Here are some points:
[  5  14  14  18  16 -33 -36 -23 -12   4  12   9   0  -8  14   2  -8  -8  -8]
[-42 -54 -50 -49 -16 -15   4   6   1  -5  -3   5  11   1   5   4   1  -5   2]
[ 14  25  14  26  50  56  70  84  61  51 -16  10   5   1 -11  12   7 -15  13]
[  2   2   5   8  15  -1 -21  -8 -10 -20   0  -5  -6  -7   5   0   1   5  -4]
[  8   7  -8   3   2  -5  -6  -9  -9 -28 -20   8  -8   4   4  11 -14   0  -3]
[ 32  47  47  33  56  95  96  87  39  36 -63  -1  42  30 -63 -37 -19   9  14]
[ 17  21   4  -2  -6 -33 -24 -29 -20 -10  14  -3  15   0   2  -4   8   1  -5]
[  5  10  20  33  -8 -21 -19 -20 -18  -7  -6  12  -5  -1  -4   2  -9   0   4]
[ 64  48  52  62  85 111  95 107 112  90 -28 -45  18  56 -37 -48 -33 -13  19]
[-15 -11   3 -12  -1 -14 -25 -27  -3 -12  14  12  -9   2 -11  -2   2   8  -1]
[-51 -49 -30 -46 -36 -16 -20 -12  17  -4  12   7   4  -6  -6   0 -14  -2  -8]
[ 29  31  20  -6 -29 -21 -35 -19   7   9  13  -4   5  18  -6   8   7  -1  -5]
[ 18  16  28  27  35  65  64  53  49  37   5 -23 -18  -6   7  -1  10  -6  -1]
[ -9   1  13  -7 -27 -27 -39 -29  -9   4  -3  -5  -8  -4 -10 -15   0 -10   9]
[ 52  43  53  69  68  29  41  28 -73 -66 -10  39   6 -28  27  23  -7 -17 -15]
[ 92   6 -70  40  84  -6  69  51 -27 -12 -35 -98 -29  74 -32  63 -14  29 -11]
[-14 -15 -23 -11 -10 -32 -23 -29   7  -7  12   0  -3  -9   2  -5   7  -3  -4]
[ -60  -17   53   18   20  127  106   75   37   17 -113 -127  -68   64   11   44   60   99  -89]
[-21 -15  -3   1  -9 -34 -25 -39   0 -15  -3   3  20  -2   2   6   3  12   6]
[  5  -4   7   6 -18 -23 -12 -15  -6 -12   9  16   3 -12  14  11   7 -18   5]
[ 45  20  23  18  23 -41 -37 -52 -38 -24  26  11 -14 -35  13  10   6 -15 -12]
[-16  -6   2   3  25  58  56  55  28   1  10 -30  -8  -1   2  12   1   1   0]
[ 58  45  56  72  56 109  95  85  95  81  21 -58 -40 -14  14  32  15  15   3]
[-36 -30 -32 -37 -19 -23  -3  -7  -1   4  -2  -5  10   6  -9   6   3 -13   3]
[ -9 -29 -18 -34 -48 -24 -18 -16  13  -5  -8   3   3  -7  -7   1 -11  -3   6]
[-24 -10 -23 -16 -24 -37 -25 -18  -8 -10  18  13  -1  10  -4   9 -18   5   5]
Here are 16 more points, each followed by its number:
[-24  -8 -21 -14   1 -38 -18 -24 -29 -26   8  26  17 -13 -12   7  10  -3   8] 0
[-25 -10 -17  -7  -6 -41 -35 -30   4  -4  10   0  -1   8   3  -8  -7   2   2] 1
[ 11  12  -8  -1 -20 -14 -31 -22 -18  -9  23   9   3  -3 -17 -11   9   5  -6] 2
[ 54   3 -24 -46 -34 -20 -20 -11  14  -5  -1   0  -9  18  -7 -11  -2  -1 -10] 3
[-62 -49 -42 -41 -33 -12  -1  -9  -7  -5  13   1  -4   4   9   0  -1 -12 -10] 4
[-17 -28  -3 -16   7   7   2  20 -12 -24  -8  21   2 -14 -13  -9  -8 -14   0] 5
[-65 -74 -60 -70 -45 -25  -8 -22   0 -13  -4   0   7   4   9  -2   2   6   7] 6
[ 31  29  44  52  53   6   4  -2 -30 -44  -4  20  -5 -10   9  14   0 -10  -4] 7
[ 21  14   1  -9 -46 -44 -31 -23  -2   9  -3   9  -4   1 -12   0 -10  -3   0] 8
[ 60  92  60  76  92 104 115 105  12  11 -47 -63 -47  25  50  47  20   6 -14] 9
[ 10   8   9  -2 -10 -35 -43 -30   6  -1   6   0 -10  13  14 -15  -4  -1   2] 10
[ 57  69  67  62  27 -71 -61 -75 -46 -65  23  56  13 -41  20   9   7  12  12] 11
[  81   16   29  -31   18   23   -4   14   99  -44   -8  -18   11 -127  -79  -79   10    5  -21] 12
[ -4   6  10 -11 -10 -30 -27 -29 -25 -30   2  31   5 -17  -4  -2  20   5  14] 13
[-37 -39 -41 -21 -18   0 -16  -8   3  -6  11   2  -1   3   5   0  -1 -11   1] 14
[ 67  42  13  -4 -49 -42 -29 -30   6  20  20   8  -3 -13   5  -5  -2  -7  13] 15
Which three of these numbered points are nearest to each point below, looking only along the 5 directions in which the first points spread most? Their numbers follow each, nearest first.
[ -6   1  13   6   2 -19  -7 -22 -17  -8   9   7  -8  -1   0   2   1  -9   5] > 2 10 13
[  6  -2  -4 -16 -21 -25 -27 -33  -7  -4  15   5   1   6   0 -12 -11   4  12] > 8 1 2
[  6  21  18  19  -2 -46 -42 -36 -11  -8  27  -6 -24  -1   2   5 -28  -7 -11] > 10 2 8
[ 31  12  26  29  43  88  69  87  44  33 -16   3  21   6  -2 -22   3 -15  18] > 12 5 9
[  4  -8 -14 -31 -41 -23 -28 -20  14   5  -5   4   0 -11  11   3   4  -1   5] > 1 8 14
[ 29   8  -3   6 -27 -39 -45 -40   2   0   4  -1 -15  -5  18 -16   0   5  -3] > 10 8 2
[ 49  50  26  56  65  40  46  43 -49 -54 -50  43  38  25 -28 -43 -12  -1  -6] > 7 5 12
[ 26  26  46  39  54 -19 -32 -27 -39 -25  12  16 -34  -1  20  10  -3  -8 -11] > 7 2 13
[-26 -10  -7 -28  -5 -11  10 -19 -31 -21  10  26  -1 -13   7 -10   0  -1   0] > 0 13 5
[ 24  12   8 -16 -33 -36 -35 -36   2  26   5  -2  -8   6  -5   1  13  -7   1] > 10 8 2
[-14 -12 -21  -5 -13 -46 -42 -40 -26 -30  22   5  -6 -13  11  -4 -21   5   5] > 0 1 8
[-96 -85 -82 -80 -72 -34 -22 -30  -5   6   4   7   6   1  -4   4  -6   2   9] > 6 4 14
[ 82  78  86  90 115 127 124 127 127 127  58 -65 -71 -39  37  44  40  15  -2] > 9 12 7
[-61 -28 -75  31 -61 -24   2  20 -45  33  49 109  23  53   0 -29   6 -73 -82] > 0 14 5
[  1  -5  -8 -17  -1  34  16  19   0   0  -5  -1  -1  23 -11 -11 -13  -6   3] > 5 14 3
[ 39  46  32  49  37   6  19   4 -53 -60 -51  35  38  25 -26 -26 -27 -15  -3] > 7 5 13
[ 19   8  13  22  39  54  48  60  35  20 -25  -9  -9   2   8   5   6  -1  -1] > 12 5 7
[  8  -6 -10 -25 -23 -45 -22 -28 -18   6  -4 -10  10  -3   0  -8   7   8  -2] > 1 8 2
[-34 -50 -36 -21 -19  -7   1 -13  -6  -2  13  10  -9  -3  10 -16  -5 -14  -2] > 14 4 1
[ 44  43  42  67  70 103 100 105  48  37 -29 -58 -47  10  39  48   9   1  -1] > 9 12 7
[-82 -70 -87 -70 -54 -27 -14 -28  -8  -6   5   8  11  -4   5  18  12   6   6] > 6 4 14
[-70 -60 -66 -71 -39 -16 -27  -8   7   1   4  14   8   5   0  -5 -10   0  -5] > 6 4 14
[-26 -28 -39 -32 -25 -16 -16  -6 -10 -19   2  13   4  21  -2 -25 -10   7  15] > 14 4 1
[-63 -53 -32 -39 -32 -21  -3  -3 -18   1  -2  -6   0  -9 -12  13 -10  -4   1] > 4 14 6
[ 44  51  48  44  59  93  88  90  37  16 -32 -55 -33   1  30  22  20   5   2] > 9 12 7
[  1   1  11  -1  27  56  65  51  51  43  -9 -26  -7  -1  -1  -4  -4  -9  -9] > 12 5 3
[ -4  10  13  17   3 -32 -22 -31 -14 -13  16   0   3  -5  -3   3  -3   8 -19] > 2 10 13
[-40 -40 -36 -30 -11   1   4   7  -3  -3   3  18   6  -4  -9  -7  -6 -14   2] > 14 4 5
[-64 -55 -53 -44 -41  -7   4  -9  -5   2   0   1   3   6   4  -7  -4  -7   2] > 4 6 14
[ 61  63  75  80  83 119 112 127 120  90  34 -56 -48 -18  29  24   7  -3  10] > 9 12 7
[-48 -32 -42 -24 -20  -9   5   2  -9   2   4  -1  -2  -8  11 -10   2  -1 -12] > 14 4 1
[ 66  55  43  57  33 -70 -70 -79 -55 -65  24  42   7 -41  10  24  26  14  10] > 11 7 13
[-13  -8 -14 -22 -26 -27 -23 -42  -1  -2   3  -6   0   4  -9  -8  -3  -6   0] > 1 8 14
[ 22   7  -2 -16 -43 -26 -31 -39   1  -3  18  12  -2   5  -3   3   8   8  -4] > 10 8 2
[ 50  55  58  71  53 104  98 106  84  57   6 -51 -63 -27  26  34  32  -3  11] > 9 12 7
[-23 -30 -25   0 -16  -7 -16  -1 -21 -28   8  18  11  -8 -10 -18   3  14   9] > 0 5 14
[ 37  65  37  54  43 -55 -55 -63 -47 -36  25  23 -18 -46  22  14  15   1 -14] > 11 7 15
[-85 -54 -73 -69 -44   3 -19  -7  12  -3  -8   4  -1  -5  -4   0   3  15   6] > 6 4 14
[-72 -80 -66 -61 -48 -17 -26 -37  -4  17  22   5  -2 -12   8  10  -2  -6   9] > 6 4 14
